In the rows, zero is written as 128.
Where one turn sends some rows of the set: a few examples, then the rows asked
j673: | 137 | 136 | 131 | 118 | 129 | 109 | 158 | 136 | 145 | 157 | 169 | 117 | 137 | 102 | 131 | 134 | 118 | 134 | 125 | 115 |
j943: | 121 | 124 | 141 | 132 | 144 | 122 | 161 | 122 | 147 | 157 | 154 | 131 | 142 |  95 | 132 | 128 | 127 | 133 | 103 | 118 |
j29: | 130 | 121 | 139 | 135 | 119 | 137 | 144 | 141 | 130 |  84 | 133 | 141 | 131 | 125 | 120 | 149 | 142 | 121 | 114 | 158 |
j304: | 144 | 141 | 115 | 115 | 120 | 106 | 157 | 150 | 122 | 135 | 156 | 127 | 119 | 126 |  98 | 142 | 124 | 127 | 165 | 123 |
j714: | 131 | 125 | 139 | 117 | 120 | 104 | 161 | 137 | 149 | 158 | 157 | 121 | 112 | 113 | 138 | 142 | 115 | 119 | 119 | 122 |
j846: | 145 | 147 | 120 | 114 | 151 | 113 | 151 | 131 |  94 | 120 | 157 | 116 | 120 | 133 | 104 | 140 | 124 | 119 | 166 | 123 |
j701: | 142 | 135 | 120 | 107 | 129 | 103 | 162 | 141 | 126 | 142 | 171 | 111 | 128 | 114 | 119 | 134 | 126 | 128 | 156 | 106 |
j937: | 124 | 122 | 113 | 113 | 149 | 131 | 152 | 109 |  96 | 107 | 146 | 113 | 103 | 137 | 118 | 131 | 143 | 117 | 168 | 140 |
j560: | 109 | 123 | 134 | 150 | 180 | 158 | 155 | 130 | 119 | 128 | 111 | 116 | 133 | 106 | 139 | 131 | 146 | 106 | 132 | 122 |
j717: | 121 | 134 | 102 | 111 | 152 | 132 | 151 | 111 | 102 | 113 | 139 | 108 | 123 | 133 | 119 | 114 | 154 | 119 | 164 | 123 |
j757: | 138 | 130 | 128 | 106 | 120 |  95 | 163 | 137 | 132 | 144 | 163 | 115 | 105 | 125 | 125 | 146 | 118 | 120 | 151 | 122 |
j635: | 100 | 108 | 132 | 154 | 169 | 157 | 156 | 132 | 137 | 134 | 110 | 140 | 138 | 104 | 128 | 133 | 146 | 120 | 136 | 135 |
j159: | 127 | 108 | 146 | 136 | 127 | 121 | 161 | 147 | 123 |  81 | 126 | 148 | 130 | 117 | 111 | 156 | 145 | 123 | 132 | 151 |
j67: | 110 | 113 | 120 | 129 | 164 | 157 | 150 | 106 | 105 | 108 | 134 | 112 | 113 | 125 | 135 | 131 | 148 | 116 | 159 | 147 |
j154: | 107 | 109 | 143 | 142 | 166 | 137 | 167 | 115 | 140 | 145 | 134 | 136 | 144 |  93 | 134 | 129 | 142 | 132 | 115 | 118 |
j763: | 120 | 134 | 102 | 129 | 152 | 151 | 142 | 125 | 106 | 109 | 128 | 119 | 123 | 135 | 111 | 126 | 149 | 119 | 173 | 144 |
j290: | 109 | 126 | 113 | 126 | 169 | 149 | 155 | 106 | 115 | 117 | 124 | 107 | 134 | 122 | 136 | 119 | 158 | 122 | 160 | 134 |
j693: | 108 | 115 | 140 | 151 | 150 | 137 | 156 | 136 | 150 | 152 | 122 | 148 | 139 |  98 | 126 | 133 | 133 | 124 | 111 | 131 |
j760: | 103 |  96 | 147 | 144 | 160 | 150 | 162 | 125 | 140 | 140 | 133 | 132 | 122 |  97 | 145 | 138 | 137 | 116 | 114 | 124 |
j368: | 124 | 105 | 138 | 121 | 126 | 113 | 149 | 164 | 134 |  91 | 126 | 153 | 132 | 128 | 122 | 148 | 142 | 105 | 131 | 133 |
j408: | 135 | 127 | 119 | 103 | 132 | 105 | 161 | 124 | 106 | 121 | 158 | 115 | 101 | 136 | 114 | 140 | 130 | 119 | 170 | 128 |
j123: | 125 | 126 | 134 | 125 | 121 | 111 | 147 | 151 | 138 |  94 | 117 | 124 | 136 | 126 | 139 | 150 | 135 | 115 | 141 | 171 |
j109: | 150 | 152 | 132 | 116 | 141 |  96 | 158 | 137 | 118 | 142 | 160 | 119 | 124 | 127 | 110 | 148 | 112 | 124 | 150 | 120 |
j830: | 125 | 136 | 150 | 141 | 151 | 113 | 163 | 133 | 146 | 160 | 128 | 130 | 131 | 107 | 131 | 141 | 122 | 118 | 104 | 114 |
j287: | 116 | 109 | 147 | 133 | 137 | 125 | 161 | 131 | 150 | 155 | 145 | 133 | 117 | 101 | 142 | 138 | 124 | 116 | 101 | 120 |
j271: | 125 | 131 | 139 | 140 | 128 | 116 | 155 | 146 | 157 | 162 | 140 | 138 | 135 | 102 | 123 | 138 | 116 | 129 | 113 | 132 |
j722: | 134 | 134 | 107 | 104 | 138 | 111 | 159 | 129 | 106 | 122 | 159 | 113 | 120 | 127 | 110 | 123 | 143 | 121 | 167 | 107 |
j841: | 130 | 108 | 140 | 128 | 129 | 130 | 152 | 172 | 145 |  93 | 132 | 136 | 138 | 123 | 135 | 163 | 137 | 111 | 143 | 138 |
j810: | 140 | 139 | 129 | 125 | 118 | 103 | 157 | 154 | 146 | 155 | 154 | 129 | 128 | 112 | 113 | 145 | 114 | 131 | 141 | 126 |
j607: | 142 | 149 | 144 | 127 | 140 |  97 | 161 | 136 | 139 | 159 | 148 | 124 | 129 | 117 | 122 | 149 | 111 | 124 | 122 | 118 |
j886: | 134 | 122 | 136 | 133 | 122 | 142 | 141 | 157 | 145 |  92 | 136 | 127 | 138 | 125 | 138 | 158 | 135 | 118 | 129 | 157 |
j24: | 103 | 111 | 132 | 140 | 178 | 150 | 165 | 110 | 131 | 130 | 122 | 120 | 142 | 103 | 141 | 128 | 154 | 128 | 144 | 127 |
j648: | 117 | 130 | 119 | 140 | 177 | 160 | 145 | 125 |  97 | 112 | 123 | 109 | 127 | 118 | 128 | 127 | 145 | 107 | 151 | 130 |
j627: | 131 | 141 | 114 | 126 | 165 | 140 | 144 | 125 |  85 | 109 | 141 | 111 | 122 | 130 | 111 | 130 | 137 | 111 | 164 | 129 |
j567: | 122 | 121 | 131 | 121 | 117 | 108 | 140 | 151 | 132 |  93 | 120 | 142 | 130 | 133 | 128 | 138 | 138 | 107 | 122 | 155 |
j390: | 127 | 112 | 143 | 133 | 130 | 113 | 162 | 155 | 132 |  89 | 120 | 131 | 134 | 115 | 128 | 162 | 140 | 122 | 154 | 160 |
j773: | 134 | 140 | 104 | 116 | 132 | 125 | 147 | 135 | 104 | 115 | 145 | 124 | 117 | 137 |  95 | 130 | 138 | 121 | 173 | 131 |
j611: | 112 | 123 | 147 | 152 | 169 | 139 | 162 | 132 | 138 | 148 | 113 | 128 | 134 | 101 | 137 | 136 | 136 | 111 | 110 | 114 |
j697: | 105 | 119 | 115 | 144 | 169 | 165 | 147 | 128 | 120 | 117 | 112 | 125 | 134 | 119 | 126 | 129 | 152 | 118 | 162 | 143 |
j323: | 102 | 100 | 136 | 142 | 171 | 164 | 157 | 115 | 123 | 121 | 129 | 119 | 120 | 107 | 146 | 137 | 145 | 116 | 140 | 138 |

j29 -> j368
j763 -> j693
j714 -> j937
Now find these:
j943 -> j722
j627 -> j611

Where one turn sends some rows of the set: a few examples, then the rows asked
j53: | 129 | 144 | 123 | 153 |  99 | 123 | 131 | 124 | 103 |  95 | 136 |  67 | 157 | 116 |  82 | 143 | 110 | 109 | 140 | 137 | 141 | 132 | 116 | 120 | 140 | 129 | 158 | 102 | 135 | 136 | 126 | 163 |
j179: | 102 | 126 | 120 | 144 | 111 | 116 | 131 | 130 | 108 | 138 | 121 |  76 | 130 | 155 |  98 | 146 |  74 | 155 | 122 | 130 | 140 | 148 | 118 |  93 | 158 | 115 | 146 | 116 | 105 |  98 | 130 | 142 |
j544: | 106 | 144 | 129 | 131 | 132 | 142 | 152 | 117 | 138 | 120 | 155 |  74 | 117 | 128 | 112 | 162 | 110 | 117 | 120 | 126 | 132 | 136 |  91 | 112 | 108 | 129 | 160 | 109 | 103 | 116 | 165 | 144 |
j852: | 138 | 133 | 105 | 111 |  85 | 112 | 114 | 108 | 123 | 135 |  99 | 139 |  99 | 152 | 125 | 150 | 120 | 123 | 124 | 156 | 132 | 137 | 128 | 124 | 116 | 116 | 144 |  91 | 117 | 131 | 124 | 163 |
j537: | 151 |  93 | 112 | 123 | 113 |  83 | 126 | 144 | 120 | 131 | 120 | 122 | 125 | 132 | 114 | 157 | 119 | 127 | 105 | 170 | 135 | 124 | 119 | 144 | 120 | 128 | 151 |  86 |  99 | 155 | 132 | 155 |
j362: |  94 | 144 | 133 | 135 | 139 | 139 | 151 | 119 | 113 | 130 | 156 |  69 | 117 | 132 | 123 | 159 | 114 | 131 | 124 | 142 | 133 | 121 |  97 | 124 | 115 | 139 | 155 | 118 | 119 | 116 | 160 | 144 |
j792: | 114 | 137 | 107 | 164 | 117 | 120 | 135 | 157 | 110 | 138 | 150 |  73 | 117 | 128 | 113 | 126 |  80 | 114 | 122 | 151 | 110 | 128 | 116 | 118 | 149 | 131 | 148 | 125 | 123 | 135 | 127 | 123 |
j425: | 105 | 145 | 130 | 142 | 128 | 129 | 155 | 117 | 127 | 129 | 151 |  61 | 114 | 133 | 125 | 154 |  91 | 140 | 119 | 140 | 142 | 133 | 102 | 114 | 115 | 123 | 166 | 117 |  97 | 119 | 160 | 138 |
j468: | 140 | 156 | 111 | 147 | 115 | 123 | 104 | 145 | 138 | 114 | 139 |  75 | 122 | 133 | 101 | 146 |  90 | 106 | 117 | 124 | 119 | 143 |  91 | 120 | 134 |  99 | 160 | 112 | 124 | 135 | 139 | 120 |
j594: | 108 | 117 | 132 | 132 | 140 | 133 | 113 | 136 |  91 | 123 | 136 |  91 | 147 | 147 |  98 | 162 | 116 | 137 | 135 | 130 | 128 | 130 | 102 | 121 | 156 | 136 | 145 |  95 | 140 |  99 | 133 | 147 |
j279: | 139 | 101 |  91 | 106 |  98 | 103 | 117 | 125 | 122 | 139 | 113 | 109 |  97 | 120 |  94 | 131 | 123 | 143 | 104 | 156 | 122 | 126 | 126 | 119 | 111 | 138 | 126 | 133 | 109 | 139 | 138 | 178 |
j144: | 153 |  83 | 117 | 119 | 119 |  82 | 122 | 139 | 136 | 130 | 128 | 114 | 132 | 132 | 116 | 161 | 122 | 128 | 110 | 175 | 135 | 133 | 122 | 133 | 126 | 126 | 144 |  93 |  92 | 146 | 127 | 156 |
j730: | 136 | 102 | 102 | 103 | 111 |  97 | 118 | 118 | 131 | 144 | 119 | 101 | 102 | 122 | 103 | 127 | 135 | 150 | 107 | 161 | 122 | 132 | 136 | 116 | 114 | 131 | 133 | 141 | 107 | 138 | 136 | 173 |
j229: | 148 |  94 | 116 | 120 | 125 |  82 | 127 | 135 | 134 | 136 | 127 | 119 | 131 | 132 | 118 | 156 | 132 | 126 | 108 | 168 | 136 | 136 | 129 | 137 | 121 | 119 | 155 |  91 |  90 | 153 | 135 | 154 |
j108: | 107 | 149 | 126 | 149 |  89 | 103 | 150 | 132 | 118 | 108 | 126 |  70 | 151 | 128 |  69 | 145 | 101 | 105 | 112 | 134 | 138 | 133 | 110 | 105 | 139 | 123 | 144 | 127 | 129 | 139 | 127 | 157 |
j462: | 134 |  98 |  99 | 102 | 103 | 100 | 113 | 119 | 132 | 142 | 118 | 104 | 102 | 127 | 102 | 136 | 124 | 148 | 109 | 166 | 123 | 131 | 130 | 110 | 120 | 135 | 119 | 141 | 109 | 129 | 131 | 176 |
j665: | 129 | 104 | 126 | 131 | 121 | 130 | 135 | 135 | 133 | 110 | 132 |  81 | 138 | 133 |  71 | 152 | 105 | 118 | 118 | 108 | 118 | 154 |  93 |  95 | 144 | 130 | 144 | 105 | 100 | 103 | 131 | 143 |
j199: | 135 | 125 | 112 | 106 |  95 | 112 | 109 | 106 | 134 | 135 | 110 | 139 | 109 | 154 | 131 | 158 | 126 | 123 | 131 | 163 | 132 | 139 | 131 | 118 | 125 | 116 | 139 |  93 | 120 | 122 | 121 | 163 |
j495: | 100 | 157 | 113 | 145 |  93 | 113 | 129 | 136 | 113 | 110 | 139 |  88 | 154 | 125 |  84 | 142 |  89 | 124 | 131 | 136 | 149 | 126 | 129 | 104 | 146 | 123 | 159 | 111 | 146 | 131 | 145 | 167 |
j550: | 130 | 131 | 113 | 107 | 100 | 112 | 119 | 102 | 132 | 140 | 108 | 139 | 105 | 152 | 131 | 147 | 137 | 122 | 128 | 158 | 128 | 141 | 137 | 120 | 120 | 115 | 146 |  98 | 117 | 129 | 124 | 161 |
j721: | 105 | 155 |  91 | 151 | 127 | 140 | 103 | 142 | 104 | 138 | 146 |  81 | 123 | 129 |  95 | 150 | 111 |  91 | 128 | 133 | 119 | 137 | 106 | 123 | 137 | 121 | 123 | 117 | 126 | 127 | 150 | 149 |

j730 -> j550
j279 -> j852
Now find these:
j462 -> j199
j179 -> j594
j721 -> j468
j53 -> j108
j362 -> j544

